(in the rows, 128 means zero)
One turn sends every row of this set to another row. A few are shown first. Where does it send the rows asked after them?
bufo: [128 111 155 117 121 123 128 123  93 163 160 126 182 168 126 135 117 120
 156 121 130 118 166 129 126 107 123  90 132 168 133 151 121]
vavi: [134 142 104 108 117 146 133 151 130  90 112 164 101 160 140 120 146 134
 126  62 110 134 145 136 134 123 122 151  88 113 144 100 123]
Tik: [139 102 100 100 187 102 117 120 138 129 151 104 130 160 117 122 143 134
 102 112 152 128 134 159 141 151 105 113 147 155 114 159 156]
rebiz: [127 129 122 143 135 114  94 109 128 169 119 113 143 111  97 128 132 152
 173 159  90 132 164 105 162 150 133 120 107 142 138 114 146]
Zefi: [148 153 102 146  85 141 136 132 142 106 110 153  94 129 130 137 131 144
  86  83  91 111 138 136 110 106 131 126 111 121 144 124 138]
Fita: [103 101 130  89 152  83 103 137 129 108 149 105  98 122 125  91 153 146
 106 124 143 137 102 149 123 132 117 125 122 142 169 145 109]
geto: [129 103 123 111 104  81 116 122 126 152 145 113 163 122 138 134 152 105
 171 157 130 106 126 123 112  94 127 102 141 124 167 104 135]
Sizat: [128 108 115 111 158 139 118 119 127 113 151 100 101 139  91 123 144 137
 144 109 145 107 124 142 156 147 176 159 139 131 154 139  83]
fitag: [141 137 141 144  98 143 145 125 109 148 146 147 108 109 149 124  96 150
 109 116 114  76 160 143  97 136 126 120 144 124 148 113 149]
nefad: [150 112  85 162 117  86  93 121 105 147 141 116 132 144 112 120 132 126
 170 122 119 100 155 114 152 119 146 132  89 117 162 126 152]
sada: [133 130 122 107 111 119 126 104 102 166 160 103 149 156 100 103 118 165
 144 122  97 149 161 124 138  87 129 104  76 111 141 131 136]
Buguz: [133 159 128 153  86 109 134 138 168 119  95 132 121 131 149 147 134 121
  99 105 124 103 107 124 131 107 140 146 144 116 110 138 158]
defa: [ 86 127 133 133 122 145 124 121 159 106  99 164 154 134 129 162 160 142
 121 131 169 143 128 112 125 113 118 125 141 132 115 157 156]
lus: [134 117 161  83 135 104 128 129  93 157 136 130 141 138 134 110 130 114
 185 134  98 109 175 140 138 140 104 106 134 130 114 104 135]
Tul: [136  92  97  88 190  99 124 123 145 111 157 113 116 167 121 127 155 132
 100 122 148 130 138 166 125 146 108 125 128 149 119 147 143]
vego: [105 133 160 137 106 149 176 120 145 110 120 154 155 130 163 128 143 125
 105 109 148 105 113 106 129 100 129 128 132 122 118 150 168]
vogu: [118 156 117 128  98 111  96 163 172 111 108 145 115 143 138 148 138 139
 114 113 155 135 144 149 131 126 123 154 141 106 122 100 158]
dezak: [123  96  95  96 163 138 164 100 163 123 169  98 123 149  95 131 169 155
 130 117 127 146 146 130 124 136 123 127 142  96 148 153 122]
fot: [135 142 133 156  90 124 128 106 142 157 109 136 110 106 132 138 106 160
  96 132  84 122 130 121  98 116 119 104 145 125 130 164 140]
ludir: [152 136 143 156 121 114 168 100 138 154  93 126 134 126 148 114 113 123
 130 112  93 107 105  99 144 120 144 128 127 126 114 169 160]
buzo: [114  97 117 103 164 138 115 116 142 102 152 100 103 150  95 132 150 147
 129 133 144 118 127 134 152 143 173 154 124 133 143 145  82]
zereb: [134 129 153 137 120 125 197 118 124 134 137 143 127 115 178  97 118 132
 140 101 108  89 125 118 122 123 133 134 120 103 150 116 166]
Pev: [109  91 121  80 170  91 101 126 135  96 145 111  99 137 122 104 154 142
 111 135 150 133 105 146 129 130 133 133 108 151 151 141 108]
nute: [142 139 131 117 114 188 168 109 116 112 125 161 126 130 139 125 123 152
  91  91 126  95 130 135 122 104 140 114 114 133 129 112 159]
bezil: [124  97  96  96 175 131 147 112 168 120 167  97 120 166  99 148 166 150
 118 129 129 145 152 145 122 141 134 139 135 104 136 148 114]
bor: [113 106 131 120 141  90 123 109 118 139 116 127 146 105 133 111 149 118
 203 141  91 115 145  91 144 131 108 108 117 139 139 117 120]
nutut: [126 129 130  88 150 190 153 109 122 110  85 165 152 144 119 132 156 140
 127  97 131 138 116 126 140  97 138 122 105 134 113 117 134]
Porod: [119 130 153 124 115 117 116 129 111 166 156 128 130 141 107 117 136 153
 159 144  88 146 198 131 132 157 106 111 106 121 144 130 147]

Buguz goes to vego
Tik goes to dezak
Where do these go?
defa goes to nutut
zereb goes to fitag
buzo goes to Pev
Porod goes to rebiz
sada goes to nefad

